In the data rows, the value 500 means zero.
Here are some points:
[000,405,041,783,690,621,369,742,507,333,482,649,399,490,605,628,187,462,754,370,437,646,283,281]
[387,522,535,335,537,693,692,312,799,524,632,565,482,302,381,539,524,513,521,707,540,434,293,382]
[875,347,641,287,580,701,708,648,999,697,478,631,276,666,387,779,528,361,973,547,346,465,317,609]
[862,437,514,297,642,440,587,611,999,692,290,670,382,494,354,575,556,444,863,613,386,173,626,542]
[513,694,393,592,650,626,420,601,560,365,599,451,446,253,444,441,433,414,267,531,261,205,580,542]
[632,467,781,549,335,200,449,170,004,513,736,337,860,607,575,643,679,581,402,533,809,901,737,674]
[845,370,566,218,650,473,503,776,751,689,423,655,271,587,408,621,510,365,735,795,330,109,623,492]
[850,438,999,175,544,362,642,524,999,486,430,653,246,467,292,779,537,526,999,402,321,622,353,601]
[662,423,863,756,407,329,487,283,000,386,584,316,672,280,478,453,554,619,176,246,698,551,608,453]
[431,452,818,540,487,408,425,313,016,450,694,372,981,491,503,512,630,544,422,264,692,795,641,547]
[039,500,000,760,712,907,592,710,754,592,550,628,381,327,685,493,243,360,821,126,287,587,031,328]
[784,347,831,359,360,260,449,331,000,559,680,558,695,446,590,580,546,519,587,167,856,685,858,700]
[377,777,428,558,515,494,481,478,377,479,455,343,437,165,315,484,585,667,000,561,435,207,777,431]
[686,498,633,438,407,277,457,373,355,561,216,357,477,497,570,523,719,537,120,349,461,227,929,622]
[430,473,705,598,291,426,480,224,040,382,569,339,357,302,604,576,428,405,412,359,702,495,679,491]
[900,697,250,440,520,368,478,518,649,576,497,442,146,598,436,465,501,573,000,667,650,341,810,426]
[496,452,863,530,381,360,545,483,075,409,708,396,753,372,543,450,541,590,322,562,694,871,445,505]
[197,386,532,682,618,547,332,597,278,415,519,487,625,733,624,427,308,491,148,491,432,548,678,231]
14 more points follow, each with its number after it:
[000,473,354,802,580,690,470,355,152,379,523,474,476,559,632,343,205,559,586,317,475,712,074,292] 0
[442,573,700,553,624,391,601,608,821,405,616,516,173,406,321,533,401,542,800,537,344,395,054,413] 1
[542,674,719,342,728,236,578,306,788,365,579,503,293,353,363,433,547,526,257,894,365,285,410,545] 2
[000,555,164,844,569,561,395,525,180,413,457,592,684,365,667,440,241,620,724,524,545,939,056,484] 3
[525,514,395,663,467,444,510,519,522,407,464,446,523,544,650,383,536,741,071,794,472,384,765,754] 4
[554,213,490,278,189,194,469,261,299,424,486,494,802,832,686,503,745,431,854,390,581,757,999,719] 5
[410,687,815,461,762,529,440,461,464,336,586,471,462,508,421,416,583,427,093,558,390,266,489,405] 6
[460,407,615,384,529,690,578,681,951,687,206,588,104,549,395,609,401,372,702,657,283,382,287,526] 7
[727,639,303,351,377,426,465,500,272,479,571,336,578,475,421,331,599,648,251,334,568,469,840,431] 8
[573,672,482,454,553,522,436,271,406,367,413,332,211,664,442,441,570,570,115,486,326,000,238,411] 9
[603,594,826,409,458,565,490,368,438,523,455,389,291,403,240,460,504,452,544,420,389,220,662,558] 10
[246,472,551,528,735,515,546,217,192,289,612,503,495,460,565,353,478,661,075,440,612,481,617,328] 11
[568,741,894,367,532,583,599,411,182,408,231,419,164,291,342,494,682,498,247,528,550,095,486,334] 12
[283,565,638,443,550,635,530,491,256,422,569,498,396,380,523,553,596,547,462,737,495,247,402,274] 13
Which of these numbered points is nearest to each point below, looking only along the 3 directions in which the first points spread most? Its number follows each.
[696,529,464,543,526,499,563,636,848,619,254,613,344,284,484,520,493,470,681,440,438,607,523,594] > 1
[761,469,376,384,474,376,613,536,841,764,486,626,605,519,469,532,581,413,452,973,520,616,481,734] > 10
[917,286,779,171,260,254,370,362,118,440,597,380,861,616,566,670,734,436,632,568,855,913,812,717] > 5
[618,500,475,505,670,492,534,351,529,583,603,406,653,582,537,414,531,531,282,329,645,296,711,652] > 6
[441,567,000,620,484,517,454,718,694,598,580,455,510,624,472,317,503,476,463,324,592,434,531,781] > 13
[034,538,402,849,518,759,590,681,366,535,657,424,546,530,639,322,277,539,355,429,496,615,237,346] > 0
[538,358,810,416,271,185,440,450,074,453,519,384,736,366,509,593,541,618,453,488,697,831,854,700] > 5
